Named moves (each a turn or a mirror), then the moves between two rows, first move first; the first pair answered:
z_488 (before |-> after):
[-1.22  3.51  0.17 -0.76 -1.95 -1.32 -2.01  1.73  0.95 -0.03 -0.03  0.74
  0.25 -2.43 -2.72] |-> [-0.55  3.02  0.12  0.30 -2.62 -1.20 -1.92  0.09  0.87  0.47  0.55 -0.53
  0.70 -3.15 -3.00]
[-0.27  2.06  2.38 -1.75 -0.32  3.27 -1.76  2.24  1.58  0.40  3.03  2.64
 -2.39  0.13  0.05] |-> [ 1.63  0.99  2.11  0.35 -1.98  3.36 -1.54 -1.44  1.21  1.56  4.32 -0.74
 -1.51 -1.41 -0.80]
[ 2.05  2.53 -0.49  1.73  2.97  1.12  2.13  0.10 -3.60 -1.07 -3.04  1.63
  0.96 -0.11 -0.59] |-> [ 2.78  2.15 -0.55  2.45  2.46  1.13  2.11 -1.20 -3.71 -0.64 -2.71  0.21
  1.26 -0.55 -1.12]
[ 1.51  2.34  0.16  0.34 -0.27 -1.79 -0.55 -0.90  0.83  0.15  2.21 -1.59
 -0.10 -1.48 -1.26] |-> [ 0.04  3.35  0.18 -0.83  0.79 -2.03 -0.63  1.74  0.91 -0.63  1.38  0.93
 -0.71 -0.51 -0.66]
z_567 (before |-> after):
[-0.56  0.71  0.06 -0.35 -0.88 -0.15  0.17 -0.89 -0.64  1.13 -0.84 -1.03
 -0.07  0.28 -1.19] |-> [-0.43  0.89 -0.26 -0.22 -0.50 -0.03  0.29 -0.83 -1.08  0.91 -1.01 -0.68
 -0.37  0.46 -1.14]
[-3.50 -1.06  2.54  0.84 -1.69  0.08  0.01 -1.58  2.64  0.97  1.46 -0.56
  0.71 -1.54  0.94] |-> [-1.70  0.71 -0.07  0.91  0.16  2.06  0.65 -0.40 -0.85  1.51 -0.19  2.55
 -1.01  2.54  3.26]
[-1.79 -1.86  1.73  0.25 -1.49  0.16 -0.51 -1.40  0.85  1.08  0.49 -1.62
  0.70 -0.87  1.65] |-> [-0.68 -0.62  0.06  0.31 -0.28  1.71 -0.34 -0.89 -1.52  1.60 -0.30  0.29
 -0.36  1.73  3.28]
z_880 (before |-> after):
[-0.35  1.15 -2.08 -0.27 -0.71 -0.85  0.02  0.43  2.36  0.24  2.40 -1.68
  3.94 -1.04 -1.27] |-> [-0.85  2.61 -2.22 -0.67 -0.77 -0.21 -0.52  1.02  2.05  0.47  2.28 -0.37
  3.37 -0.99 -1.46]
[ 0.11  3.09  0.02 -1.25  1.87  2.28 -0.07 -2.57 -0.78  4.38  1.74  1.87
  2.04  2.62  3.58] |-> [ 1.54 -0.27 -0.21  0.32  2.08  1.11  1.38 -3.79 -0.33  4.48  1.90 -0.92
  2.78  2.17  3.75]
[ 2.28 -0.74 -2.02  0.38  2.15  0.84  0.23  0.21 -3.80 -1.10  0.60  2.58
 -2.35  3.81  1.46] |-> [ 3.11 -2.48 -2.11  0.92  2.19 -0.03  0.82 -0.23 -3.28 -1.17  0.50  1.06
 -1.96  3.90  1.53]
[-0.14 -0.13  0.16  1.14  1.40  2.01  0.32  1.73 -0.39  0.51 -1.23 -0.46
 -1.33  0.72  1.22] |-> [ 0.14 -0.49 -0.01  1.05  1.45  1.75  0.34  1.41 -0.22  0.44 -1.55 -0.78
 -1.36  0.79  1.03]
z_928 (before |-> after):
[-0.33  0.95  0.41 -1.33 -0.45  0.39  0.46  1.20  0.01 -1.61  0.26  1.76
  0.37 -0.60 -0.76] |-> [-0.36 -0.42  0.37 -0.22  0.03  0.62  1.82  1.11  0.42 -0.82 -0.93  0.74
  0.94  0.68  1.07]
[ 1.69 -1.20 -0.17 -1.17 -2.07 -2.14  0.08 -0.61  2.06  0.08  3.05 -1.78
  0.40 -2.03 -0.18] |-> [-1.41  2.18  0.74 -0.79 -3.00  0.42 -0.52 -0.17  2.57  1.37  1.82 -0.37
  1.31 -1.55  1.03]
[ 0.24  2.44  1.39 -1.31 -1.01  2.05  2.43  0.18  1.27 -1.07 -1.58  0.05
  2.21 -2.86 -1.86] |-> [ 1.23 -0.52  0.89 -0.09  0.04  1.55  4.19  0.48  1.50 -1.05 -2.26 -1.77
  2.72 -1.73 -0.27]
z_372 (before |-> after):
[ 2.71  1.04 -1.47  0.54  2.62 -1.79  1.46 -0.18 -3.09 -1.52 -0.94  0.77
 -0.83 -2.15 -1.76] |-> [ 3.15  0.41 -1.35  1.50  0.25 -0.73  0.43 -2.98 -2.58 -0.02  1.02 -1.29
 -1.48 -2.91 -1.59]
[-0.13 -0.93 -0.71  1.17  0.34 -1.01  0.17  0.94  0.92  0.19 -0.39  0.96
  2.16  1.19  1.61] |-> [ 0.22 -1.00 -0.93  1.46 -0.58 -0.41 -0.44 -0.58  0.83  1.07  0.31  0.27
  1.48  1.16  1.88]
[-0.66  0.60 -0.72 -0.13  0.12 -0.69  0.12  0.37 -0.04 -0.85  0.12  0.15
  0.21 -0.48 -0.89] |-> [-0.11  0.58 -1.31  0.23 -0.14  0.04 -0.10 -0.21 -0.94 -0.25  0.56  0.12
 -0.69  0.32 -0.17]
Now pairs of rows:
Between the rows of a pair lie two moves.
[ 1.00 -1.54 -0.79  0.61  0.95 -1.60  3.13  0.28  0.08 -1.31 -2.10 -1.01
  1.21 -1.65 -2.87] |-> [-0.84  2.01  0.11  0.46 -0.67  0.02  1.76 -0.60  0.20 -0.44 -1.57  0.42
  1.38 -3.00 -3.89] -> z_928, z_488
[-0.31  0.96  0.13 -2.30 -0.24 -1.58 -1.13 -0.04 -1.21 -0.21  1.14  1.96
 -0.12 -2.11 -1.13] |-> [ 1.05  0.56 -0.36 -1.26 -0.74 -1.29 -0.94 -2.24 -1.88  0.53  1.56  0.60
 -0.25 -2.32 -1.20] -> z_567, z_488
[ 1.07 -1.87 -2.22 -1.24  0.55 -2.45 -0.33  1.63 -2.33 -0.63  1.31  1.58
 -3.45  1.75 -2.13] |-> [ 1.12 -2.64 -1.70 -1.35 -0.12 -3.01 -0.59  1.10 -1.55 -0.62  2.10  0.60
 -3.30  1.14 -2.73] -> z_567, z_372
[-0.52 -0.96 -0.37 -0.06 -1.19  0.78 -0.94 -1.21  0.74  0.89  1.81 -1.78
 -1.52  1.31  1.00] |-> [-0.67 -1.93 -0.32 -0.54 -0.22  0.15 -0.34  0.08  0.89  0.35  1.15 -1.54
 -1.47  1.87  1.47] -> z_488, z_880
[ 0.59  1.83 -0.63 -1.31  0.49 -0.02 -0.43  1.89 -0.42 -1.53  0.06  2.57
 -1.42 -0.07 -1.67] |-> [-0.88  3.18  0.27 -0.50 -0.85  0.96 -0.62  0.59  0.52 -0.66  0.03  1.39
  0.04 -1.65 -2.07] -> z_880, z_928
[-0.84  1.60 -2.20 -1.79 -0.01  4.39 -0.81 -0.74 -0.05  0.40  0.30  0.94
 -3.27  3.34  0.70] |-> [-1.07 -0.47 -0.70 -0.58 -2.14  3.17 -0.73 -3.52  2.31  0.88  2.19 -3.10
 -1.62 -0.60 -1.41] -> z_488, z_567
[-2.49 -1.30  1.56 -2.54 -0.09  0.38 -2.81  2.00  2.06 -0.51  0.80  3.09
 -1.45 -0.83 -1.06] |-> [-1.34 -3.55  0.28 -1.16  1.69  0.93 -0.93  2.69  1.38  0.04 -0.90  2.48
 -1.55  2.27  2.20] -> z_567, z_928
